(in the rows, 128 means zero)
These are runs of 8 systems, one row a step. Runs of the same system follow the same rule from any start.
nev, run 1, 8 rows:
[[112 126 146  81 134 133 163 106 114 119 161 130 117 137 126 151 111 147]
 [117 127 138 100  97 124 144  92 140 117 101 105 140 101 162 116 143 154]
 [150 120 117 133 164 148 139 112 106 130 120 125 116 106 158 150 114 182]
 [115 106 147 101  98 140 159 124 103 100 143 101 121 153 143 170 120 161]
 [122 110 140  88 112 123 108  75 140 123 133 133 120 129 165 112 126 181]
 [135 123 116  88 165 137 169  97 115 120 129 124 145  95 147 169 143 166]
 [134 133 157 125 103 123 152 121  98 108 113  77 122 129 184 147 123 184]
 [119  88 140 112 132 162 135  68 100 132 147 146 110 147 158 138  93 192]]
fupa, run 2 (8 x 18):
[[133 142 126 116 120 122 114 112  87 100 105  82 130 106 137 102 176 166]
 [143 131 147 127 152 114 157 124 138 142 140 122 154 134 185 186 113 155]
 [112 159 161  66  88  91 136 137 159 104 145 113 101 128 130 107 118 125]
 [124 134 123  98 162 148 145  63  87 129 124 128 120  91 134 102 134 179]
 [143 156 126 123 127 110 179 152 171 123  84 100 141  71 171 160 130 130]
 [131 146 170 106  93 104 115 134  94  94 144  81  88 153 164 120 114 186]
 [118 107 127  49 153 134 172  78 144 123 159 157 134 111 144 173 117 165]
 [141 189 129  83 123  80 122 131 165 110  94  97 118  56 143  76 161 134]]
vid, run 3:
[[150 157 117 120 138 118  74 138 127 114 118 130  50  96 121  57 108 167]
 [123  86 132 138 166 159 163  74  83 148 151 140 187 157 154 194 134 156]
 [129 186 146  66  82  67 133 147 189  97 101  88 109  76 150  88 147 125]
 [148 119 117 188 201 178 105  95  39 153 142 147  92 138 124 111  91 189]
 [105 109 164  66  66  93 179 100 182 111 123  99 197 135 198 187 157 129]
 [156 186 106 109 172 125  85 144 110 113 125 135  20  66  98  41  98 175]
 [116  73 142 165 156 169 177  55  60 152 132 118 223 163 179 209 152 164]
 [146 196 154  46  72  40 109 168 220  84 107  86  78  75 171  81 129 144]]
nuvu, run 4 (8 x 18):
[[136 144 122 167 110 129 169 158 171 139  65 111 139  81 164 141 114 107]
 [139  97 129 164 101 155 100 157 102 112 126 120  65 165 142 135  81 174]
 [117  89 114  43 142 129 120  95 130 103 183 159 129 145 101 159 149 149]
 [137 193 116 105 156  85 117 132 136 125 108 106 157  72 106  83 193  97]
 [137 138 138 224 148 161 162 120  83 166  85 105 151 120 168 134 106 137]
 [116  88 172 112  62 114 123 142 151 110 165 121 113 202 171 174  87 150]
 [114 150 122  53 154 120 106 108 139 120 179 174  74 117  60  73 114 120]
 [132 141  84 130 161 145 183 105 150 140  62 127 180  32 129 133 175 109]]
nev, run 5:
[[105 100 117 115 133 131 108  92 148 148 150 169 174 151  98 120 154  84]
 [149 179 130 127 145  80 135 168 179 138 115 119 144  93 145 130 139  96]
 [126 162 132 188 155 150 136 135  65 146 119 114 111 126  98  92 113 115]
 [108  82 125 158  76 153 133 150 162 134 118 149 134 168 116 150 103  85]
 [139 150 113  92 137  97  78 150 180 123 145 160  86 110 100  84 121 116]
 [125 148  95 142 160 135 139 135  91 125 112 114 172 100  72 124 196  83]
 [150 134 143 211 106 107  94 185 140 144 110 108 141 168 163 136 115 105]
 [110 131 137 130 153 139 109 126 124 155 189 186  95 171  74 101  78  90]]
zikor, run 6:
[[126 144 107  91 157 128 155 120 142 125 126 142 137  83 100 129 146 111]
 [152 138 120 179 143 126 133 143 133 141  88 110 146 105 166 141 129 138]
 [124 101 151 128 122 139 125 111  91 122 158 120 123 177 149 156 112 168]
 [114 144 136  59 103 101 115 113 145 101 139 119 113 113 116  93 150 136]
 [140 172 111 154 187 132 140 121 117 157 110 140 132  78 111  99 129 112]
 [140 114 135 149 140 130 169 141 135 137 123 118 164 137 175 203 119 138]
 [122 121 159 117  78 123 102 118 105  98 128  93  88 154 161 102 114 186]
 [116 142 117  65 173 131 128  85 111 124 164 158 110 104  78  95 139 135]]
fupa, run 7, 8 rows:
[[123 163 161 146  88 113 107 154  92 109 125  84  81 148 128  78 114 142]
 [116  73 116 110 144 176 168  83 114 133 145 158 141 137 136 184 108 158]
 [142 153 111  99 105  84  93 163 205 116 102 131 115  89 130  93 147 103]
 [138 149 135 154 179 146 130 117  25 124 149  99 114 141 117 125 133 173]
 [110 100 134 104  89 120 182 133 194 127 113 130 185 128 159 194 138  92]
 [133 164 157 121 116  93  53 121 123 127 147 126  73 145 137  42 108 159]
 [120 115 102 112 191 183 217  99  90 135 135 151 141  88  98 187 116 130]
 [135 144 130 135  48  82  92 164 192 102  63  81 141 105 165  92 171 109]]
doli, run 8, 8 rows:
[[158 139 112  92 142  85 119 214 142  83 158 103 129 139 109 198 165 115]
 [108 133 129 147 118 146  84  90  56 124 128 111 126 146  83  49 165 129]
 [139 102 125 178 153 128 113 120 175 180 127 176 173 152 163 157 103 102]
 [124 183 145 123 103 101 159 197 142 109 124  94  99 115 107 125 115  86]
 [101  96 104 130 127 191 143  77  98 136 116 159 104 110  90  95 109 135]
 [155  92  96 133 122 119 104 167 193 120 103 141 140 120 156 174 139 128]
 [139 160 126 136 148 123 110 170  72 104 149 104  87 137  86 110 134 133]
 [102  77 116 140 116 155 106  87 131 147 137 165 168 166 107 126 143  99]]
Vik, run 9, 8 rows:
[[123  76  93 127 108 163 174 124 176 125  83 143 159  97 144 186 132 116]
 [150 127  96 134 158 159 137 183  96 103 134 128  60 113  89 153  98 150]
 [117 112 152  77  90 118  96  93 106  96 152 108 104 157 149 111 136 186]
 [135 117 121 140 137  99  90 146 125 127 146 120 192 167 116 154 192  95]
 [126 183 143 136 184 129 179 110  83 151 138 120 141 100 115 120 123 117]
 [121 118 146 158  78 139 157 119 136 131  77  92 133 114 186 131 112 152]
 [138  82 111 167 148 159 113 149 125 142 150 167 120 172 120 174  91 129]
 [109 134 142  48 123 119 174 122 124  98 165 123 117 125 109 159 128 134]]
vid, run 10, 8 rows:
[[140 118  99  65 192 117  94  85 109 118 167 152 148 117 104 135 180 159]
 [133 193 149 129 162  85 144 100 118 149 115  94 189  91 151 106 176 115]
 [141 172 177 180 127 110 118 126 116 160 124 110  99 142 188  91  67 156]
 [103  88 154  90  98 158 170  82 137 129 151 150 100 148 163 151  66 173]
 [129 123  90  62 131 149 159 101 147  98  89 128 104  42 119 118 147 161]
 [170 147 107 166 180 129 128 139  65 119  99  80 146  97 153 151 171 177]
 [135 145 188 105  95  69  99 128 114 107 161  79 135 181 190 140 135 176]
 [113 127 143  63 151 126 103  49 129 140 171 171  88 125 129  72  98 180]]
gik, run 11 (8 x 18):
[[119  95 136 109  85 123 127 116 142 108 119 109 154 145 157 152 151 142]
 [124 167 161  93 141 104 133 105 112 128 154 118 109 124 141 101 116 154]
 [113 105 118 118 133 155 176  86 134 141 114 140 168 105 139 154 136 126]
 [127 145 159 123  79 105 127 124 145 116 102  89 116 120 179 103 119 157]
 [125 124 139 112 167 153 163  90  81 134 158 132 119 131 139 155 101 174]
 [ 95  99 139  73  63 125 151 100 167 105 115 119 152 124 143 136 150 121]
 [138 178 150 109 157 111 133  88 110 136 122 114 103  85 162  81 115 179]
 [118  88 126 124 127 157 187  97 114 125 117 117 179 128 162 200 141 148]]
doli, run 12:
[[113 155 156 131 114 108 104 108 123 140 139 125 130 146 125  76 128 115]
 [122 140 128 135 156 134 163 107 148 160 125 155 150 107 133 136 111 106]
 [124 138 132 130  97 131 167 150 135 109  94  95 122 103 141 143 128 127]
 [129 109 127 123 128 154 124 111 101 120 135 133  88 135 133 124  99 172]
 [131 108 122  86 131 107 107 125 160 119 152 146 147 143 133 154 150 128]
 [139 169 128 133 149 105 112 130 107 126 118 103 138 107 124  96 163 128]
 [117 113 142 162 135 150 155 103  98 149 131 127 157 150 140 147 118 127]
 [122 136 155 118  82 104 129 145 169 122 127 118 113 140 158 125 103 125]]
zikor, run 13:
[[129 161 138 121 147 145 157 106  93 127 120 117  78  89 135  94  92 171]
 [143 123 107  80 172 134 165 110 134 118 128 133 134  84 144 173 137 166]
 [159 153 131 139 137 109 116 127  99 111  96  76 131  99 174 120 158 183]
 [123 134 150 102 170 129 142  62  71 137 164 125 146 140 148 134 137 179]
 [136 180 153  64 134  71 147 114 156 115 131  98 140  89 170 123 150 154]
 [140 188 148 152 183 136 171  99  70 149 118 106 110  85 153 102  98 169]
 [136 123 140  68 152 123 191  95 133 118 140 118 143 105 185 199 118 189]
 [153 174 143 107 130 103 116 115  91  97 104  70  86  81 177  87 138 213]]
Vik, run 14 (8 x 18):
[[104 146 156 186  97 127 180 165 144 154 118 117 172 156 122 156 113  43]
 [108 106 102 125 158 201 195  73 106 145 109 165 113  79 108 131  90 142]
 [156 105 112 106  88 120 126 179 164  76  92  93  87 103 171 173 123 180]
 [128 101 123 150 136 141  62 146  69 117 183 146  97 207  75 119 122 130]
 [112 151 154  36 143  81 148  68 136 121 166 121 183 120 143 141 178 140]
 [137 157 115 209 115 131 138 180  97 125  67  72 168 109 116 126 175  79]
 [138 127 144 161 187 163 141  68  92 175 143 165  96 125 172 115  48 193]
 [113  96 158  93  39 100 157 172 200  97 131 109 143 169 172 200 115 111]]
gik, run 15, 8 rows:
[[126  89 115 154  96 162 156  94 172 144  62 136 138  86 190 132 105 156]
 [144 137 159 110 104 120 144 149  95  89 132  77  73 133 176 152  95 205]
 [ 91  93 132  54 127 157 160  61  81 106 173 139 139 144  97 146 147 155]
 [117 141 135  61 100  87 119  75 195 125 102 125 162  81 166  88 170 133]
 [149 182 152 153 177 123 186 104  88 150 102  86 148  78 193 139 117 176]
 [ 90  76 171 130  58 153 173  90  98 119 132  99 161 188 176 176 114 152]
 [100 143 178  37 101 102 130  67 159 123 171 150  79 133 153  82  79 174]
 [121 128  98  72 163 162 222  68 147 131  86 138 147  26 145 151 133 155]]
nuvu, run 16 (8 x 18):
[[139 113 139 160 152 108  76 102 116 157 152 138 185 179 155 134 154 129]
 [109 162 160 128 127 103 158 159 133 140 168 131 140 161 105 145 109  71]
 [ 95 120 124 143  88 157 140 106 148 142 100 148 122 115 103  82 114  88]
 [151  96  93 155 139 137 105 154 180 140 107 162 126 118 140 151 112 122]
 [135 111 105 131 124 142 121 179 106  96 138 118 108 146  88 159 140 117]
 [114  98 110 123 125 138  93 100 104 124 137 135 159 149  96 113 177 117]
 [137 146 126 155 155 100 111 143 145 151 137 139 175 141 125 136 151  86]
 [112 132 137 176 106 144 148 154 115 138 123 123 131 151 105 129 110  83]]

Which system made each run below?
run 17 (2 x 18):
[[131  99 116  92 126 118  99 110 161 122 141 149 145 135 138 139 149 140]
 [138 168 134 149 140 104 104 155 109 126 125 106 127 125 115  99 147 113]]
 | zikor
run 18, 2 rows:
[[105 117 138 123 109 150  94 106  90 123 156 144  76 165  93  77  98 141]
 [130  95  71 134 165 170 153 109 148 143 100 170 154  83 103 155 141 108]]
 | fupa
run 19:
[[140 139 124 131 136 116 159 141 133 122 105 101 161 104 152 165 152 128]
 [135 141 154 159 128 132 117 127  92 134 137 113  96 153 150 112  93 163]]
 | nev
run 20:
[[141 100  85 132 146 150 114 129 144 127 110 154 124 104 114 137 136 132]
 [144 122 111 140 132 120 114 165 117 108 123 108 143 136 121 159 163 125]]
 | nuvu
run 21:
[[131 131 124  98 182 114  96  90 128 147 176 170 135 139 112 114 131 136]
 [110 165 143 129 139 120 179  97 135 154 109 122 173  92 137 118 139  97]]
 | vid
run 22, 2 rows:
[[114 154 146  96 106 125 172  68 104 113  83  77 147  70 172 101 159 172]
 [151 154 163 116 132 106 168 126 151 132 114 101 107  97 223 157  77 195]]
 | fupa
run 23 (2 x 18):
[[123 126 136 169 123 131  95 124 130 154 135 152 122 158 123  95 104 111]
 [117 130 114 111 134 126 147 145 163 135 141 159 136 120  91 139 125  77]]
 | nev
run 24:
[[127  85  93 173 138 175 107 112 128 151 112 170 128 133 110 121 114 122]
 [129 128 120 117 117 112 160 178 168 115 125 122 154 123 124 183 144  84]]
 | vid
run 25:
[[143 128 119 113 169 146 117 135 105 125 165 156  66 132 108 127  79 162]
 [ 98 103 125 100 110 145 171  77 115 120 114 113 188 119 131 151 175 122]]
 | vid
run 26:
[[136 121 138 183 120 140 130 128 108 141 104 107 137 141 162 135 116 147]
 [117 107 138 115 124 143 135 127 134 130 163 158  98 157 124 148  79 137]]
 | nev
run 27 (2 x 18):
[[ 94 148 163 129 128 123 162  92 132 161 151 145 164 149 127 118 114  87]
 [131 151 146 128 105 109 149 161 185 136 121 135  96 116 154 130  75 116]]
 | zikor
run 28 (2 x 18):
[[122 160 119 137 144 125 177 120 126 136  93 104 180  77 122 131 170  92]
 [129 144 173 176  85 112 120 138 117 138 112  87 125 158 185 113 104 147]]
 | fupa
run 29 (2 x 18):
[[112 122 154 100 138 155 181  80 125 145 151 157  89 124 155 139  51 169]
 [128 139  98  70 101 127 149 136 179  95  81 122  94  48 120 104 138 135]]
 | fupa
run 30 (2 x 18):
[[128 133 100  87 142 151 158 172 104  84 141 127  71 101  63 147 122 129]
 [124  93 105 156 116 143 100 109  84 114 104  99 184 144 115 130 206 125]]
 | vid
run 31:
[[156 168 118 120 183 124 151 158  95 115 134 109  96  90 121 147 122 157]
 [116 122 144  97  86 112 157 126 126  95 115  80 167 129 151 163 171 136]]
 | fupa
run 32 (2 x 18):
[[126 170 116  86 146 110 142 156  98  93 139  99 123 102  74 122 176 110]
 [124 123 146 153 126 122 129  85  98 140 109  96 192 137 173 134 169 146]]
 | fupa
run 33, 2 rows:
[[152 119 142 133 126  91  82  95 144 134 109 104 172 134 209 131 162 179]
 [134 144 153 118 196 138 175  98  82 149 177 139 127 141 147 172  86 167]]
 | nev
run 34, 2 rows:
[[112 117 119  20 110  98 135  97 195 105 140 147 149  96 124 131 168 121]
 [140 195 135 139 161 113 161  96 105 141  78  86 147  48 161  83 155 148]]
 | gik
run 35 (2 x 18):
[[131 154  86 129 138 136 120 179 132 110 112 132  90  87  51  93 143  80]
 [130  68  85 188 129 180 124 109 106 137  80 131 176 124 130 152 166 128]]
 | nuvu
run 36, 2 rows:
[[154 111  83 163 176 122  51 129 148 154 120 170 155 126 107 105 166 106]
 [139 148 122 200 144 125 133 194 108 140 124 110 156 151  98 152 139  66]]
 | doli
run 37, 2 rows:
[[124 135 149 151 116 107 135 131 182 160 126 145 154 140 162 133 102  96]
 [115 139 130 134 123 151 158 150 127 131 133 144  77 120  98 119  75 112]]
 | vid
run 38, 2 rows:
[[113  92 127  50 143 136 129  72 140 123 177 171 115 138 128 144 113 168]
 [142 181 100  89 162 100 134 127 165 124  95 126 133  41 113  88 167 113]]
 | fupa
run 39 (2 x 18):
[[110 114 139 141  91 115 108 122 139 132 128 122 170 163 127 121 158  95]
 [140 163 143 142 159 110 116 131 142 156 146 149 108 129 137 108  88 124]]
 | gik
run 40 (2 x 18):
[[134  99 100 160 103 146 108 159 182 135  98 155 117 121 121 128 110  98]
 [156 149 112 150 145 127 103 188 110 110 127 117  74 123 106 121 114 137]]
 | gik
run 41 (2 x 18):
[[148 133 113 151  94 102  65 186 170 114 105 121 105 131 124  99 140 107]
 [132 105 122 148 177 157 117 122  54 130 173 139 129 173  97 158 128 145]]
 | fupa
